In the rows, zero is written as 100.
One turn moves every row onto another: examples first, then more rows asked
Tumu: 128  99  117  115  98  121  78  127  103  106  106  107  114  81  90  121
mepuz: 104  82  88  102  94  86  99  92  99  115  119  84  110  142  117  94
vazup: 96  133  80  96  93  108  101  67  101  93  92  109  105  91  121  116
kes: 102  84  115  103  92  107  52  99  113  84  112  96  86  91  92  113
Rup: 97  120  100  82  90  104  92  84  93  132  100  97  98  87  76  86
medur: 134  105  99  105  125  87  125  99  82  98  93  99  117  113  119  95
nufe: 96  103  128  96  85  106  100  90  99  112  103  88  103  79  116  60
gage: 73  109  85  124  107  90  89  94  95  109  120  107  114  122  94  102
reb: 79  66  99  105  77  98  126  101  94  98  81  109  95  92  127  105
Per: 132  113  85  90  103  80  114  91  102  105  67  108  118  88  98  88
zes: 71  95  92  96  87  104  126  79  89  90  89  98  98  89  132  102
natu: 117  66  100  94  77  93  97  100  103  118  107  90  92  137  119  94
beto: 137  102  99  112  121  84  128  103  85  109  91  99  118  108  116  96
Rimi: 105  88  135  98  81  112  98  111  109  93  90  95  100  91  127  64
tose: 119  121  99  93  121  94  115  98  98  86  115  128  111  108  89  88
dala: 109  103  89  99  105  123  90  135  99  88  72  119  87  87  101  118
bibe: 127  119  90  110  90  104  66  97  118  108  87  92  100  95  81  120
niki: 95  94  83  70  99  111  81  100  91  76  96  118  110  113  104  130
rega: 88  83  115  111  91  99  76  91  81  115  81  83  109  82  113  126
magep: 96  101  112  112  92  95  96  123  121  136  103  84  89  103  84  91
fon: 121  67  102  94  83  96  101  109  104  119  105  84  97  136  118  105
Nolo: 110  114  84  95  114  117  102  127  85  86  82  113  86  82  88  109
Mitir: 76  66  110  106  79  102  122  105  98  90  81  99  92  85  124  103
gutub: 109  107  94  94  107  83  106  87  125  64  76  105  97  106  124  113
fone: 82  93  90  98  101  74  117  82  115  83  103  129  101  96  122  110
tamov: 98  108  127  90  87  113  106  94  92  113  104  87  101  83  111  60
darad: 122  110  73  92  87  104  81  98  115  98  80  105  94  104  82  129
vul: 85  106  113  104  109  103  89  124  112  93  96  139  110  86  85  112
sasuk: 116  112  118  110  107  117  73  119  87  116  112  102  120  82  89  114
dula: 100  82  94  106  96  90  102  93  91  120  124  81  107  139  111  97
duta: 95  101  100  107  92  111  56  92  102  81  122  88  86  99  98  108
dafe: 109  71  107  108  95  102  113  131  87  103  116  99  85  102  76  100
ladi: 122  110  114  71  98  101  116  121  115  101  77  114  121  99  90  83
funip: 127  105  111  60  82  128  100  111  98  97  93  112  95  103  123  102
Bave: 107  100  100  121  106  103  79  107  94  58  90  98  108  120  130  95
rakil: 138  88  107  122  110  84  114  103  88  105  72  96  111  101  129  103
lamo: 99  79  85  82  94  109  68  109  99  77  84  113  110  115  98  126
siz: 139  84  111  115  111  87  107  106  92  103  72  88  116  110  129  108
pila: 112  89  138  103  81  107  94  102  104  100  94  98  106  91  127  60
dozun: 93  113  117  106  103  89  94  118  113  127  105  113  109  96  103  62
Gov: 76  91  103  120  80  90  92  87  124  102  105  91  123  104  114  129
zevi: 79  102  112  99  98  103  71  110  122  82  110  135  108  101  93  109
samog: 73  93  89  92  84  104  130  87  94  94  85  105  95  88  133  98
Nev: 101  103  82  110  66  92  91  81  122  125  117  89  108  113  111  104

dula goes to -> zes
dala goes to -> Tumu
And these:
Mitir goes to -> siz
funip goes to -> dafe
beto goes to -> nufe
duta goes to -> niki
natu goes to -> reb
gage goes to -> vazup
dozun goes to -> Nev
Gov goes to -> gutub
zevi goes to -> darad

One turn moves every row onto another: examples first, then more rows asked
gem: 104  88  79  92  86  83  94  126  133  89  98  116
Dozom: 128  102  114  101  113  88  114  91  77  85  96  81
tove: 121  104  113  107  102  121  113  108  101  120  97  72
geg: 86  94  86  90  102  79  104  95  113  123  115  101
poko: 127  108  76  96  105  84  118  98  74  81  101  107
Sef: 101  104  72  138  102  96  96  134  101  107  100  77
gofen: 113  116  110  82  95  104  104  118  99  109  79  131
bulu: 104  85  72  98  101  119  83  135  84  72  89  102
zolun: 98  101  71  98  95  61  95  136  120  106  95  101
tenu: 92  95  71  107  80  89  83  146  116  97  89  108
mup: 83  109  94  98  107  77  92  127  88  73  94  60
Sobub: 103  107  110  100  104  88  101  109  109  72  131  86
lezat: 88  99  123  95  71  110  82  119  122  95  92  95
Fug: 109  94  119  107  86  122  96  98  69  94  105  103
Pama: 103  85  81  68  113  87  98  101  97  90  113  115
fas: 109  113  120  99  96  75  102  112  131  100  104  80
dogu: 119  73  94  91  88  106  75  119  81  121  81  85
fope: 112  121  100  95  96  104  100  137  87  104  57  114
Gizup: 108  119  93  127  77  114  94  116  97  89  119  106
Merem: 98  98  114  91  92  121  104  105  91  130  89  76
faba: 111  101  80  97  82  112  102  104  66  86  105  122
kede: 69  119  85  85  82  78  92  103  79  109  91  94
bera: 104  109  69  107  117  79  91  135  75  107  115  93
Mus: 109  99  107  93  104  113  111  108  96  115  71  61
busa: 85  112  99  96  101  70  120  112  126  107  88  101
rulov: 123  104  106  114  111  71  92  114  77  76  115  88
Valud: 135  74  103  91  94  101  85  107  96  121  104  93
Sim: 69  97  106  91  81  109  79  118  90  78  111  90
bope: 91  75  79  94  92  115  96  109  116  81  72  93
Vez: 137  83  92  98  105  85  87  118  88  121  87  74
Gite: 123  130  104  98  107  86  112  130  94  115  80  114
neru: 87  113  106  107  86  83  85  136  106  102  74  64
Teso: 114  109  85  93  100  85  113  100  109  62  75  84
nivo: 97  89  115  90  90  92  79  101  75  83  118  114
bozaz: 91  100  101  108  84  110  110  121  130  83  79  111
lor: 96  90  100  97  97  84  76  120  63  69  78  85
Kiv: 78  117  92  124  87  92  104  141  108  109  82  96
mima: 94  102  105  98  98  94  95  107  50  102  77  77
lugif: 101  109  69  95  94  87  102  113  51  92  83  100

bozaz goes to -> busa
Teso goes to -> kede
bulu goes to -> Pama
And these:
Dozom goes to -> mima
gofen goes to -> Gite
Valud goes to -> Vez
tove goes to -> Mus
neru goes to -> lezat
Sim goes to -> Sobub
rulov goes to -> lor
Sef goes to -> bope
faba goes to -> poko
gem goes to -> zolun

One turn moves every row onto another: examples first, then more rows asked
lofeg: 68  116  120  91  76  94  76  95  106  85  103  121  107  107  88  128  90  93  94  101  102  85  102  93  169  87  110  68  116  98  104  97  108  104  95  108  98  97  98  95  134  91  84  92  108  84  99  114  94  75  117  95
dal: 79  86  104  109  84  87  90  70  97  113  128  109  104  98  76  120  80  114  102  108  93  101  80  135  93  82  112  100  120  134  93  88  113  77  123  81  118  101  78  123  126  92  106  92  98  110  97  116  100  110  125  90
tarat: 128  109  81  115  103  124  83  94  93  110  115  102  90  91  81  84  106  68  113  99  99  100  98  102  119  119  97  76  143  103  64  95  128  135  90  100  101  71  94  83  92  100  108  93  96  97  132  90  78  96  109  95
Kog: 137  99  100  111  87  86  93  83  99  115  93  103  108  129  75  80  121  102  108  88  115  130  103  91  85  110  112  88  92  96  112  82  133  132  121  116  102  109  76  104  113  91  98  89  127  117  76  103  105  133  106  93
Lebi: 117  122  89  111  90  110  88  92  110  91  88  85  116  109  92  119  129  94  91  81  90  89  87  75  86  113  109  81  89  105  85  90  110  104  126  85  121  81  90  66  124  127  105  96  107  104  116  94  108  72  135  116
vonab: 108  121  107  96  117  80  70  134  109  112  103  88  100  100  89  105  78  94  114  106  100  98  111  108  107  107  95  98  76  101  94  82  91  94  114  80  95  118  109  88  107  146  114  107  105  89  118  133  103  110  124  96
Tupu: 95  98  93  66  112  91  96  128  110  105  90  107  95  130  104  99  77  91  86  93  123  116  94  96  126  131  83  43  100  96  84  85  118  97  93  95  92  88  88  91  90  117  106  107  92  78  107  112  110  63  94  75
vobe: 119  80  79  102  92  87  79  121  112  103  66  124  86  84  82  86  108  96  99  85  106  103  118  109  111  93  111  84  112  108  88  103  110  91  84  85  119  124  74  118  111  64  83  104  106  89  91  93  122  90  105  112
Gavas: 101  75  107  108  80  86  92  86  100  104  113  119  88  112  87  103  72  155  110  89  92  109  103  89  79  76  111  77  101  110  91  97  115  120  89  105  91  91  83  102  102  104  87  110  106  64  112  84  89  109  104  97
mem: 93  103  83  103  105  146  111  94  104  109  104  102  122  116  109  98  88  88  121  101  97  122  94  94  64  153  119  87  102  88  107  85  109  106  105  111  108  103  97  101  97  94  97  98  98  130  108  80  99  88  96  95
pamu: 94  84  96  85  104  80  74  86  98  108  123  108  106  90  61  106  109  118  79  74  128  103  96  73  141  96  96  95  116  89  100  75  88  94  105  92  94  106  71  106  107  95  90  79  116  119  77  102  103  105  131  88
bibag: 100  116  79  105  71  119  80  101  75  110  79  109  120  81  95  57  84  98  94  103  108  90  83  82  97  106  88  87  105  98  96  93  106  81  98  106  117  98  126  112  119  89  120  122  104  100  114  89  92  107  93  101
funi: 58  85  111  106  125  103  85  91  91  111  105  110  109  92  96  104  117  73  104  84  105  96  115  113  115  118  99  107  93  102  105  107  77  119  88  85  75  114  89  100  107  99  96  134  106  97  91  94  113  110  137  68
dedi: 103  98  76  91  110  30  84  90  99  108  123  108  104  116  94  89  95  121  106  88  87  87  106  123  97  115  74  85  117  102  83  77  113  108  115  93  90  99  78  83  110  121  114  67  98  106  94  95  96  104  96  92
tid: 126  103  110  112  95  119  118  85  113  105  96  120  102  70  85  94  65  66  111  77  83  81  88  106  119  85  98  112  122  121  82  97  107  107  100  125  100  80  109  94  65  91  133  105  118  85  106  92  89  81  106  81
rizik: 106  82  124  123  87  93  105  127  85  116  102  96  124  80  104  88  104  71  102  92  111  110  110  96  107  117  101  67  142  126  105  88  122  97  130  113  105  88  97  117  119  99  96  121  78  83  99  128  79  109  106  67
Lis: 112  115  92  102  138  121  98  92  112  99  110  96  94  92  80  89  82  93  84  124  113  99  62  65  110  112  79  84  102  107  90  88  117  101  93  112  81  92  117  83  97  105  91  91  107  110  127  93  87  119  99  105
Noba: 105  95  106  97  100  141  90  112  102  125  121  110  88  70  97  87  95  114  127  93  83  128  101  84  104  91  127  90  105  87  104  126  107  113  119  113  92  111  114  107  94  107  124  113  73  109  110  105  87  111  92  100
rere: 101  102  119  126  106  99  101  109  127  107  114  104  71  107  106  97  121  67  103  95  103  100  76  117  101  119  123  64  107  111  96  80  131  98  116  117  122  105  86  60  88  104  118  113  83  114  101  115  111  67  82  112
serok: 104  92  105  105  139  141  118  108  88  83  86  112  129  104  98  88  68  81  99  95  102  102  94  127  129  121  103  79  115  107  88  89  88  88  119  109  117  88  82  119  94  82  118  96  117  106  110  90  92  101  122  71
Zedo: 94  80  124  97  74  106  105  97  97  90  94  107  118  82  81  120  100  97  103  86  111  59  87  141  88  125  107  84  113  99  84  85  105  99  125  98  97  103  103  96  107  55  108  121  99  76  117  109  105  132  102  88
meb: 101  108  130  97  82  36  104  103  106  94  104  112  101  110  100  108  114  60  107  89  90  107  115  109  164  129  80  77  114  106  94  87  107  98  119  108  122  98  87  91  107  104  100  102  102  115  104  94  96  100  109  96
lar: 84  74  74  90  91  125  103  100  75  96  116  116  101  89  75  57  112  85  120  73  110  112  108  99  122  127  111  91  106  109  93  95  108  109  98  105  121  93  89  105  86  143  124  120  96  92  117  76  90  91  115  96
lek: 137  105  111  60  77  113  132  101  99  93  125  108  79  103  107  102  127  107  116  65  95  93  95  96  113  111  92  106  107  109  96  114  112  128  121  99  101  78  89  83  110  85  110  93  103  80  121  112  119  105  111  95
sivo: 90  70  78  101  90  90  111  102  114  74  101  104  97  101  90  110  90  87  96  73  89  125  97  102  90  85  107  62  87  90  109  111  104  72  108  107  108  113  69  101  110  108  88  70  118  110  106  136  75  114  117  91
teke: 105  101  108  81  100  85  114  117  85  112  107  109  99  116  104  97  79  101  85  86  83  93  116  102  101  82  120  118  142  83  74  91  113  125  125  95  107  103  57  101  107  73  111  78  101  117  79  112  118  108  121  96
sodip: 89  93  120  112  94  92  124  131  105  89  76  109  104  136  100  121  95  85  106  91  105  101  109  80  117  94  98  67  133  106  88  110  113  128  119  65  91  96  97  85  102  96  76  86  97  118  89  109  119  114  103  80
Rinu: 105  100  132  95  82  135  111  95  104  99  128  111  111  108  157  94  102  75  94  89  93  92  79  81  109  78  100  71  118  102  108  83  106  107  78  124  94  93  91  87  104  88  102  108  90  104  91  131  90  103  104  92
gubi: 93  129  136  108  90  80  96  102  91  94  116  103  86  122  78  126  95  91  119  118  100  74  104  113  119  95  131  85  104  130  79  98  131  123  115  94  91  93  115  125  109  97  90  108  86  106  76  114  114  94  90  105
zira: 93  92  121  100  117  95  95  94  87  126  90  105  129  107  83  91  115  99  111  83  120  85  83  88  132  83  107  63  84  129  108  77  131  87  102  112  80  81  96  109  80  118  108  141  93  92  86  87  93  86  109  82
vesab: 97  104  120  103  153  116  102  94  102  99  116  117  119  81  63  95  85  86  100  88  100  148  74  118  117  113  97  81  102  116  79  96  110  111  133  103  88  92  98  92  100  126  112  115  107  128  111  105  104  118  95  91
bosuv: 83  101  89  101  104  84  87  97  70  94  138  141  105  110  106  98  80  77  117  71  93  104  113  116  101  91  102  104  67  101  101  72  119  100  111  102  121  103  51  97  99  103  112  102  118  83  82  100  111  92  95  117
fiv: 98  66  136  112  86  82  113  92  105  80  93  113  125  126  104  136  89  91  121  89  79  75  74  90  140  96  92  65  83  112  104  65  113  123  101  85  103  105  80  86  99  120  115  83  95  112  102  102  98  118  101  96
kir: 110  93  80  66  96  115  119  116  109  104  80  116  121  89  77  88  86  92  110  78  93  101  94  112  98  113  107  91  102  96  106  82  105  73  95  114  85  123  105  77  61  130  126  97  113  108  114  109  105  107  72  100
vop: 93  72  92  116  85  93  100  97  143  118  98  100  92  105  87  114  95  114  99  62  96  68  81  103  102  91  113  97  96  114  80  88  118  124  86  87  108  97  64  91  99  106  98  51  103  129  103  97  98  84  120  95

rizik goes to -> rere
mem goes to -> lar
And these:
vonab goes to -> Zedo
sivo goes to -> vobe
serok goes to -> tarat
fiv goes to -> lofeg
teke goes to -> dedi

One turn moves every row onto another: examples first, then more rows asked
tiran: 84  129  81  98  110  97  77  94  123  85  125  106  101  72  87  115  78  149  92  66  68  112  109  118  89  108  112  96  95  105  120  136  97  58  85  113  79  93  118  109  122  100  68  103  129  101  103  96  70  103
viti: 98  118  100  117  106  67  111  76  121  86  91  114  95  74  118  118  76  108  95  100  73  126  110  108  120  111  81  120  75  61  111  111  107  100  107  118  80  87  123  117  108  119  87  94  97  133  89  126  106  113
leme: 82  125  103  102  113  83  90  73  102  103  67  128  114  93  96  122  80  88  119  58  86  115  100  106  99  101  117  93  79  92  99  134  82  80  138  100  94  105  93  112  96  102  113  112  89  93  120  131  93  114
Rasis: 95  120  96  85  119  81  109  76  99  127  94  109  63  100  137  125  73  84  107  73  106  81  137  101  102  98  102  92  78  93  91  117  81  73  94  93  74  111  126  115  126  91  111  110  141  96  107  90  107  99
mudaz: 76  102  75  85  113  119  71  81  103  114  102  85  71  74  107  94  58  102  126  113  99  83  128  86  99  104  91  108  100  85  126  135  74  94  102  92  85  90  106  111  87  99  107  85  146  106  87  94  104  128
Vin: 104  136  99  88  113  95  88  106  130  84  104  78  92  81  130  110  74  120  120  79  120  75  117  101  108  109  110  105  93  67  89  136  91  69  126  121  77  95  109  105  93  107  77  114  91  81  65  99  50  118
vuku: 113  76  95  92  125  81  89  75  121  121  133  122  111  82  79  102  78  121  117  71  121  121  117  117  89  109  128  100  88  67  119  111  107  93  92  130  95  106  94  104  114  102  115  112  140  122  105  119  94  101
gase: 105  103  73  105  94  87  72  83  135  104  120  98  85  118  105  113  75  104  126  62  120  78  143  98  85  91  81  100  51  75  77  130  90  97  111  123  106  100  105  104  97  97  101  138  101  124  91  124  103  98
vipog: 129  101  99  84  86  110  80  104  122  119  115  97  111  91  73  109  70  114  105  86  78  63  83  94  137  105  89  96  81  94  109  114  106  36  98  114  80  100  123  73  89  88  88  113  116  100  72  112  112  89
vapu: 76  131  99  104  105  66  87  97  112  128  109  116  90  81  120  118  79  101  99  95  114  122  120  108  116  98  113  100  99  109  82  133  80  69  82  119  108  140  124  110  129  90  94  83  92  112  89  102  93  88
kug: 105  89  91  80  87  92  69  113  79  125  93  87  134  110  133  107  53  111  106  69  95  113  127  94  90  103  98  93  107  89  94  106  84  85  93  114  110  118  96  88  95  119  73  83  88  91  95  102  98  86
zutu: 106  97  94  65  88  100  47  112  95  122  100  96  132  98  129  108  67  98  120  64  81  107  138  102  109  104  96  94  115  86  106  111  77  80  93  130  114  102  102  82  71  107  81  92  92  108  86  108  85  86
susam: 108  145  97  84  82  115  112  124  133  104  95  103  80  101  103  104  69  87  115  85  93  102  107  106  107  140  100  87  98  57  119  141  64  78  93  133  95  68  130  117  122  84  89  109  113  90  109  110  114  113
Gak: 105  135  100  119  96  90  114  76  108  127  113  124  111  82  74  110  64  102  74  51  96  79  114  94  105  101  103  78  85  47  97  133  100  76  95  155  65  98  110  111  84  102  107  85  106  117  89  112  96  99
siziv: 106  99  64  105  111  132  102  76  120  91  73  85  102  70  101  84  68  77  87  93  93  103  124  130  99  80  105  97  79  94  117  127  117  75  71  139  106  96  105  102  83  114  94  133  103  107  72  103  105  88
Fid: 95  109  70  100  77  64  67  90  110  91  73  94  79  81  100  124  89  96  108  99  85  113  113  103  119  121  105  89  81  66  96  127  104  49  116  123  76  104  85  135  123  82  122  93  121  106  102  117  73  99
tuku: 110  71  75  108  98  126  87  84  132  113  86  94  96  54  102  90  81  78  107  86  95  110  120  125  98  86  94  96  86  104  119  138  107  89  82  128  101  87  106  105  83  110  79  141  90  95  80  94  111  86
viboz: 102  122  94  110  99  93  93  70  107  92  116  115  106  85  127  133  109  97  107  73  89  89  102  104  112  103  77  116  85  43  105  109  105  71  80  108  87  113  90  117  92  60  87  106  98  85  113  118  97  128
gude: 114  136  86  111  99  79  94  67  103  110  85  103  92  97  82  96  81  100  85  79  124  108  140  110  91  104  81  117  86  78  118  124  117  65  88  144  51  106  94  132  80  103  88  112  84  97  88  89  76  109
revep: 121  95  81  114  104  117  73  81  126  108  86  91  105  57  97  87  57  79  97  90  98  119  109  143  89  79  80  88  93  92  116  125  120  77  84  123  103  85  113  120  87  109  86  137  91  91  85  92  85  99
lifi: 76  108  74  92  95  90  87  99  93  109  122  91  88  72  108  98  51  95  130  114  109  88  115  82  97  102  93  106  85  82  142  135  66  78  91  101  83  91  100  107  83  106  108  78  150  89  89  96  108  88
suvu: 96  112  99  107  104  79  91  109  133  114  85  117  112  117  100  86  90  86  100  78  107  133  139  83  114  123  92  88  87  81  143  109  89  66  99  121  115  115  88  100  119  77  59  135  112  114  92  105  104  111
zolar: 120  103  84  91  65  106  102  87  117  117  106  114  112  97  68  98  78  117  109  80  84  68  93  106  135  94  106  101  67  95  103  103  92  56  89  122  75  104  125  70  86  79  85  100  109  86  62  115  97  106
pek: 116  136  89  78  104  106  116  106  122  101  97  115  91  97  109  88  67  80  116  80  82  121  138  95  101  125  109  79  88  85  157  123  124  77  114  127  91  86  99  119  119  77  77  116  112  98  121  95  101  100
Gikor: 98  127  99  112  72  100  103  114  132  126  84  111  116  112  79  91  93  101  119  89  105  89  114  69  122  148  100  101  88  59  105  136  82  82  94  125  129  102  117  119  104  88  86  118  101  116  100  103  85  104
Saken: 75  81  88  76  106  115  74  96  104  113  105  103  71  84  95  101  46  110  115  120  95  77  124  90  99  113  90  110  90  81  151  135  74  86  98  111  85  98  94  110  84  111  96  89  142  95  88  103  109  106
pez: 89  94  96  74  88  103  49  105  96  123  114  99  126  109  130  95  62  111  107  69  86  120  134  96  117  94  99  94  128  94  92  108  98  90  98  115  104  111  109  81  95  93  88  81  94  116  91  122  81  97
gezo: 120  104  96  108  87  98  72  89  128  129  111  108  114  88  69  102  57  112  103  83  89  59  70  91  130  91  85  96  70  82  105  103  97  64  109  123  74  86  116  72  99  80  96  113  117  97  76  103  96  100

zolar goes to -> lifi
Vin goes to -> tiran
And these:
Gak goes to -> Rasis
mudaz goes to -> revep
zutu goes to -> vipog
Gikor goes to -> susam
leme goes to -> viboz

